rotation ticks, each row followed by its count of ticks
The counts run from 0 to 218.
[ 17   7 -15   8  21  35   3 -21 -17 -54 -15  10   4 -12   4 -29 -31  -5
  13  -5  17  15 -20   8  -3 -15 -34  15 -18 -24  37  12   3   7 -28  -5
 -13  11   4  -4   9  -5 -14 -12 -44  27  20   6 -10 -30 -10  -1  -9 -40
  25 -31  11   7   4  10  45  33  -7] -> 97
[ 40 -24 -37  -4  13  -3  13 -28   1  -1  16   7   5  17 -15  33  21  -4
  26  32 -27   2  26  23 -32  -1  34  21  -9 -10   5  15 -14 -19   2  -3
  15 -22   6  18 -10  32 -10  -3   6   5  -9  -9   1 -23 -45  21   1  -4
  37   4  -5 -12  78 -20 -13 -21  -3] -> 43
[ 10 -14 -26 -18  34   7   7 -25 -38 -61  29  28   2   5 -10 -21 -10 -18
  -2  -9   3   8 -18  15 -22 -32 -17  19   0  -2  11  -2 -20  -1  -4 -18
 -33  29  11  -1  10  18  12  -6 -13  -2   1 -26   8 -27 -10  22  -7 -31
  14 -12  -4  -8  21 -20  35  38 -42] -> 108
[ 40   2 -33  -5   6  27  23  -6  -8 -45  13  32  -5   1 -11 -39  -9  -1
 -12  15  22   2   5  32 -13   1 -14   5   7 -15  36   3 -18 -18 -10  21
 -37  11  -3 -23  36   7   1 -37 -17  32  -5   9  -5  -8 -13  14  21 -40
  32  -3   8   9  32  22  38  33   5] -> 99
[ 27 -26 -25 -12  14 -13  28  -7  21   5   2 -13  40  23  -9  11  24  -2
   1  41 -16  26   5  -1 -17  19  28  -2  -9   3  20  -3 -34 -29 -14 -18
  14 -26 -12  20 -19  24 -10   9   2  12  33 -17  12 -34 -16  -5 -19  -1
  17  -7 -10 -21  61 -11   6 -34 -14] -> 47
[  3 -26 -11 -38  12 -14  18  12 -26 -27   7  30  32  12 -28  -1  23   5
  -2  -6  11  12 -23  16 -19 -17  21  12 -30 -11  -5  -8 -15   6  11  -1
 -11  30  -9  17  34  30  13 -34   5  11 -21 -13  10  19  56  16  11  16
   0  26  13  21  25 -23  47   4  -7] -> 127
[-16   9 -36  14  32  -5 -16 -24  50 -25  -7 -13  12   9 -15  -9  11  -2
  -3  15 -11  25 -23   2 -24  25 -13   4  -2 -10  53   6  -2 -19 -36 -14
   9 -27  19  36  12  11 -14 -20 -24 -20  44  10   2 -21  17 -22 -19   0
   3 -38  -2 -16  41   0  20 -10 -33] -> 69
[ 12 -12 -30 -41  34 -14  10  42   1 -27   8  23   3   3  15 -24   7 -14
 -31  20   3   0   0  -5 -18 -30 -27  28  20  14  34   0 -52  12 -23 -16
 -20  20  -2 -11  27  22   1  -6   5  22  21 -47  33 -22  12  -7 -19 -34
   3  -7   7   1  18 -20  33  29 -23] -> 112
[-11  13 -42   8  27  18   2   4 -15 -14   4   7  -8  13  -6 -36  -8 -21
   7   4   7  21 -26  28 -27  24 -53   7  17 -19  48   2 -36 -25 -23  10
   1 -30  -8  -7  41  14   8 -26 -26  -3  39   4  10 -12   3 -17 -16 -32
  -2  -6  16   8  36  10   3  24  -8] -> 90
[-18  18  10   2   6   1 -35  16 -15 -15 -12  13  20  -1  -6  11  10 -33
  10   2   3  -1  14  16 -10 -21   7  18 -40 -22  33   5 -11  12 -33  -8
  40  27   8  32  13  39   3 -19   7   5  18 -20   7  31  60 -14 -18 -27
  10  12  -3  25  29 -31  61   0 -18] -> 137
[  5  -2 -18   9 -10   2  -2  22 -24   2   9  37  18   7 -17  20   5 -15
  11 -23   5  -5  22  -1  11 -27  36  10 -34  35   7  28  14   8 -19 -12
  -3  34  -8  -2   3  38 -23 -35  -2 -21 -11  -6  15  36  43  11  -9 -24
  37  17 -26   3  32 -18  23 -36 -19] -> 148
[ -2  16 -26  38   2  26   8 -44  49 -48  -3  10  26  -1 -22 -34  11   5
 -18  27 -27   3   2  -2  -2  -8  14  16  -4  15  26  20   2  19 -24   5
 -21 -25  18  -3   2 -13 -27 -51 -33  -2  -4  16 -17 -10  -4  -4  -2 -24
  36 -31  15 -11  32  17  32   1  -9] -> 76
[ 14   9  20  -7 -24   4 -22  20 -28 -24 -35  16  37  -1 -14  -1   4  -1
  37 -10  -8  12   6  14  35 -23  36  28 -26 -15  28  30 -14  28   3  18
  33   2   5   6  13  25 -15 -14 -21  27 -17  11   3  27  19  -5 -12 -44
  27  24   5   6  14  -5  44 -27  -8] -> 142
[ 30 -14 -29  -3 -10 -15  39   0  -3 -22   5   9  20  21 -14 -11   7 -28
  25  36 -14  29  14  19 -19  -4 -12 -25 -13  -2  14   3 -26   8  -4  -9
 -38 -39  -9  18  24  -6  -8 -38 -21  33   2  18 -16 -14 -20  -2  -5  39
  53   0  -2 -27  20  23 -16 -35   1] -> 211
[ -1   5   6 -21  -2 -25   1  42 -32  -6  -2   9  42  16 -27 -18  27  -9
   2  -4   1 -14  -2  14   8   7  30  23 -17 -12  36   6 -18  31  13  -4
  26  31 -37  13  11  37 -22 -28 -10  22   4  -9   0  37  35  18 -22 -19
  -1   1   8   9  35  -9  42 -25  10] -> 139
[-10  -1 -25  17  33 -42  18   1  17  -3 -18 -15  29   9  22  14  -9 -41
  29  46   9  15  21  13 -23 -12 -23  -2 -27 -25  27   2   9   6 -38 -25
 -18   3 -36  33  -6   4 -21 -12 -14  25  10  11 -20   7 -11   3 -40  27
  30 -34  -7 -12  30  12   1 -26   6] -> 205
[ 19  12 -58  24  43 -49 -29   6  32  31 -13   4  10  23   2  -3 -16  -6
  28  15 -24  -2   6  15  17 -30 -12   4  16  12   8  14  -8  -4 -11  -8
  23  28  -3  20 -10  -4   9  -5  21 -15 -12 -15  10   0   7  -2 -38 -18
   9  21   9 -29  38   3 -12  17   7] -> 177
[  5 -21   0 -21   0 -19   6   6 -38 -25   2  13  21   4 -46  -4  22   7
  -9   5 -23  -5  -8  24  -8 -32  25  44  -9  -1   7   9 -32  36  22  19
  16   6   8  -3  34  23  -9  -9   3  -2 -27 -40  23  20  18  -4 -11 -26
  10  32  11  -3  26 -17  25   3 -14] -> 131
[ 39  -8 -13  11   7   0  39  -6 -18  17 -37 -22  50  27 -16  12   9 -22
  14  40  -8  14  20 -19  11  16  33  18  -4 -17  -8  -4  -5   1 -29  21
  10   9 -16   7 -19   4  -6 -15  20  20  17 -26  -1  18 -11  11 -23  10
  17  14  17   2  91  -3   7   6  13] -> 27
[  4  23 -35  29  21 -29 -12  35   5   4   3  -5  14   5  21  20   5 -42
  20   3  -1  29   9  24  14 -23 -23  -1  22  -7  24 -10  -5  22 -49  -7
  26   4   8  14  16  13  31  -8  19  14  -2 -16  42  15  28 -24 -29  19
  -1  40   3 -41  19  -7  30   2 -24] -> 1
[  5  16 -27  29  25 -28 -19  18  -1  -2  -1 -14  30  -7   1  27   1 -49
  15   6  15  19  29  11  21   0 -11  25   2 -16  21   6  20  28 -52  15
  10  31  18  14  -8 -12   4  17  -2  12 -14  -6   8  47  10 -12 -23   9
  12   8  13 -23  51   3  29  11 -19] -> 5
[ 22 -11 -32 -12   6   1   6  -8  57 -20 -14 -11  29   9 -31  19   7  19
  33  -6   4  46 -23   9  -5  21   6 -10 -18   4  23  15 -17 -34   1 -13
 -22 -51   3  21  20  16 -10 -13 -25 -11  -7  40  10 -30   4 -16   0  21
  30   0  -9  -3  36   0   4 -27 -24] -> 58
[ 44  -8 -16  -9   5  -8 -20 -21  57 -17 -12 -12  19   4 -14  25  16  16
  33  18   3  21  14  15   0  15  25  23 -13 -23  31  28  -9 -11   3   7
  -4 -29  22  14  12   8 -25  -4 -11  15 -18  48  -3 -23 -30   0   6  -8
  38 -18   4 -15  42  16   9 -16   6] -> 54
[ -9  -4 -11 -12  10 -20  -2   5  -4 -17   7  39  17  16 -14  -3  43  -6
   3   3 -27 -12  -1   4  -8 -56  34  31 -16  -1   9  14 -30  49  -5  -8
  17  19   0  -3  22  21   2 -30  13  -5  -2 -45  10   7  34   5 -24 -27
   7  16   9  -5  18 -35  34   6 -19] -> 132
[ 27   4 -15  17  -9  -4 -16   8 -21   6  -4  21  10  -1   3  16  -6 -27
  39 -16  -7  -2  -6  33  31 -12  26  -4   6  -4  38  18 -11   2 -17   9
  52   1   6   8  16  35  32  -9  -3 -13  -6  -5  20  13  20   1 -26 -29
  25  54   1 -36  30 -21  23 -26 -22] -> 154
[ 35  12 -24  14 -22 -10 -13  14 -26   9  24  17   7  10 -19 -12   3 -39
  13  -2 -14  -2   4  30  14  -2  28  -4  11  14  34  17 -20   4   3 -14
  33  10   2   7  16  49  35 -27  -2   5  14 -23   8  17  25  12 -25 -34
  10  47  18 -35  36 -10  10 -28 -10] -> 155
[ 22  16 -29  16  41 -26 -11 -20  29  -6 -23 -30  39  17  -5  -7 -37  -4
  46  15  -4  21  16   9  14 -12 -28  -2 -38  -2  21  12  23 -11  -8  -5
  16  30  -1  30 -30 -17 -31  -2   1  10 -17  -3  -5  18   5   3 -10   9
  16 -11  -5   1  44  15  19  28  14] -> 185
[  3 -17   1 -30   3  -5  16  34  -6 -40  -7  17  32  19 -12 -19   4  12
   0 -14  10   8  -6 -18  -6 -49  -2  14 -23  27  -2  16 -39  14  -3 -17
 -26  16   6  10  20  17 -12 -34  -7  19  -6 -25  14  -4  42 -24   4 -17
  11   6 -19  20   7 -22  32  25 -30] -> 124
[ 15  11 -16  13  -1  12   6 -34  37 -34  -6  -6  43   6 -44 -39  14  17
 -17  22 -21  21 -18   0  10  19   7  15  -7  -8  36  14  -9  14  -5   4
 -15 -31  -6 -10  21  -1 -39 -34 -30   3   5  28  -7 -10 -13  -8   2 -24
  22 -33  27 -16  38  32  11  -2  -6] -> 75
[ 47   9 -21  13 -25   7 -11  -2   7  -1   8  10  37   3 -11 -12 -20 -25
  19  -6  -4  -2  24   9  42  -6  32  -9 -12  34   8  29  16   2  -3 -12
   2  52  20  16 -23  16   6 -28  -6   9  -4  13   0  27   2  10 -27 -24
  41   5   0 -27  48  12  38   9  -3] -> 164
[  1   7 -36  25   2 -20   5  12   2   0  37  13  18   0   8  19   6 -40
  -3  26 -11  26  13   9  12 -33   5  11  16  21  15  11   4  39 -42   3
   4  21  12  -6   2  11  26 -19  21  11 -16 -39  33   5  23 -22 -22   1
  10  35  -1 -37  34 -14  22  -1 -34] -> 0
[ 11 -22 -35  -3  32 -24   7 -18  26 -14  20   5  33   9 -40 -15  37  15
  13  -2 -33  21 -32   8 -11  18  13  13   9  -1  30  17  -9  -8  22  -9
 -17 -17 -10   6  31  19 -27 -22 -32 -38  -4  12  -8 -24 -20  22 -16   4
  19 -23   4 -29  44   4 -17 -26 -31] -> 63
[ 14 -10 -42  20   1 -10  32  -5  13 -30  28  16  22  16  -5   1  -8 -16
  18  29   1  33  22  17 -29 -31  -5 -14 -32  26  10  14 -18   3 -23 -23
 -47 -14   4  28   1  13 -10 -24 -17  15  14   8 -14   0 -10  -6   8  22
  54 -16 -20 -16  38  23  -6 -19 -26] -> 212
[ 20  -3  -2 -25  15 -15  -7  20   1 -33   9  23  33   5 -13 -14   9   9
  -2  19   5  -9  18   7  -8 -35   7  37 -20  -9  11  20 -22  39  13   6
 -23  48  16  -6  15   5 -13 -16   2  23 -20 -28  15  11  16  15  13 -30
  20 -18   4  11  27   6  54  39  -8] -> 120
[ 20  12 -37  28  -3 -18 -26  28 -14   9  22  19  11  15   7 -25   5 -33
   3  -7 -18  -9  13   9  17 -11  20 -18  -4  34  16  17 -15  -9  -3 -30
  24  28 -12   7  -8  47  17 -15  -5  -8  31 -26  19  17  33   6 -35 -33
   8   9  -1 -25  42  -5   5 -12 -24] -> 156
[ 33  -1 -31   2  -7 -24  11  26   4  34 -33   3  11  25  10  10  -2   3
  56  11  14  12  27  11  -9  -1  17  -6 -12  -8  -8  22 -10 -42 -27   7
  20 -30 -11  21  17  -6  -4 -27   3  31 -12  18   7  -6 -20   4   4  10
  39  10  -5  32  55   5  -4   8  30] -> 34
[ 21 -24 -28 -21  11 -21   1   8  19  19  -7 -14  12  26   6  26  13   0
  30  18  -2  21  -6  19  -7  24  11  -5   5 -24  30  14 -31 -28 -11  -9
  23 -43 -13  17  -7  10   2  18  11  17  25   9  15 -39 -16  -3 -26  -2
  25   3 -12  -2  55 -20 -10 -29   2] -> 46
[ 22   5 -17  12  27 -27  -4 -25  31  -8 -23 -15  38  16 -15  -3 -27  12
  50  22   1  11  15  34  10   1 -20   4 -24 -22  13  13  13  -4   7  14
   6   9   4  27 -19  -7 -11  -6  12  18 -33  20   3  20 -13   9   8  -8
  22  19  10  -8  53  29  13  10  34] -> 186
[-12 -22 -36   9  49 -31  29 -31  -5  -5   7  -5  31  31 -26  15 -14 -14
  37  43 -22  21  13  17 -33 -27 -13   6 -37  12   1  16  13  -5  -6 -13
 -10   6 -14  12 -10  13 -19  -5   6 -12 -19 -23  -7  12  -9  19 -15   5
  24  -2 -14 -27  55   4 -21  -6   3] -> 196
[ 36 -13 -47   5  -5  -6  32  35   0  19 -16   6  38  29 -11   2   7   5
  37  18   0  15  19 -16  -1   5  21  -6 -14  16  -9  25 -14 -28 -15  -3
  -4 -21 -32  19   4  10 -22 -40   6  23 -13   0   6 -15 -29  15   4  14
  38   0 -17  24  78  -9 -19 -13  16] -> 35
[ 15 -28   5 -44  13  15  14  15 -11 -44  -3  12  21  -2 -11 -22   8   1
 -30  25  13  16  11   5 -15   4   3  15   0 -29  20 -19 -28   0  -4   8
 -26  31   3   6  10  21  14   3   1  28  15 -26  22  -1  30   0   4 -10
   5  17  15   1  32 -19  53  26  -5] -> 115
[ 41  -8 -36  15  -4 -25  29   8 -38   8  -3  -5  41  37 -33  -8  -8 -18
  39  -1 -25  23  -8  -5  12 -22  16   4   9  29 -23   7 -20  18  -9   3
  11   3  -9   9   7 -20  22 -25  -3   1 -14 -34  -2   8 -23   2 -16  22
   8  19  15 -21  62  -5 -20   7  -9] -> 19
[-13   9  16 -13   0 -24 -21  20 -20  -1 -17   1  27  -3 -23 -12  25 -18
  15  -6   5  -2   5  28   8   5  12  16 -28 -39  28   0 -25   7  -6  10
  37  24 -14  22  16  31   4 -19  -2  17   3   1   8  41  49  -3 -20 -18
  -3  29   4  22  37 -18  52  -6   5] -> 138
[ 19   5 -36  22   4 -13  17  52 -29   8 -11 -30  38  27 -20  17 -12 -19
  46 -22  21  42  -3 -14  13   6  -4  -1  -7  11  -7   0  -7  -3 -23  16
   1   3  -1  25  24 -10 -11 -17  -1   2 -25  16  29  43   0 -16   0  33
   8  22   0  -8  64  14 -11  14 -11] -> 14
[ 12  18 -26   7  13 -18   1  47 -15   6  14  -9  29  15  -6   6  -5 -50
   3 -11   7  44  -4  28   8  19 -24  -9  11  -1  26 -10 -13  14 -15  -8
  19   4   1  33  25   3  27   3  12  24  -7 -14  35  24  18 -18 -25  31
  -8  44   4 -37  48   4  20  -6 -38] -> 2
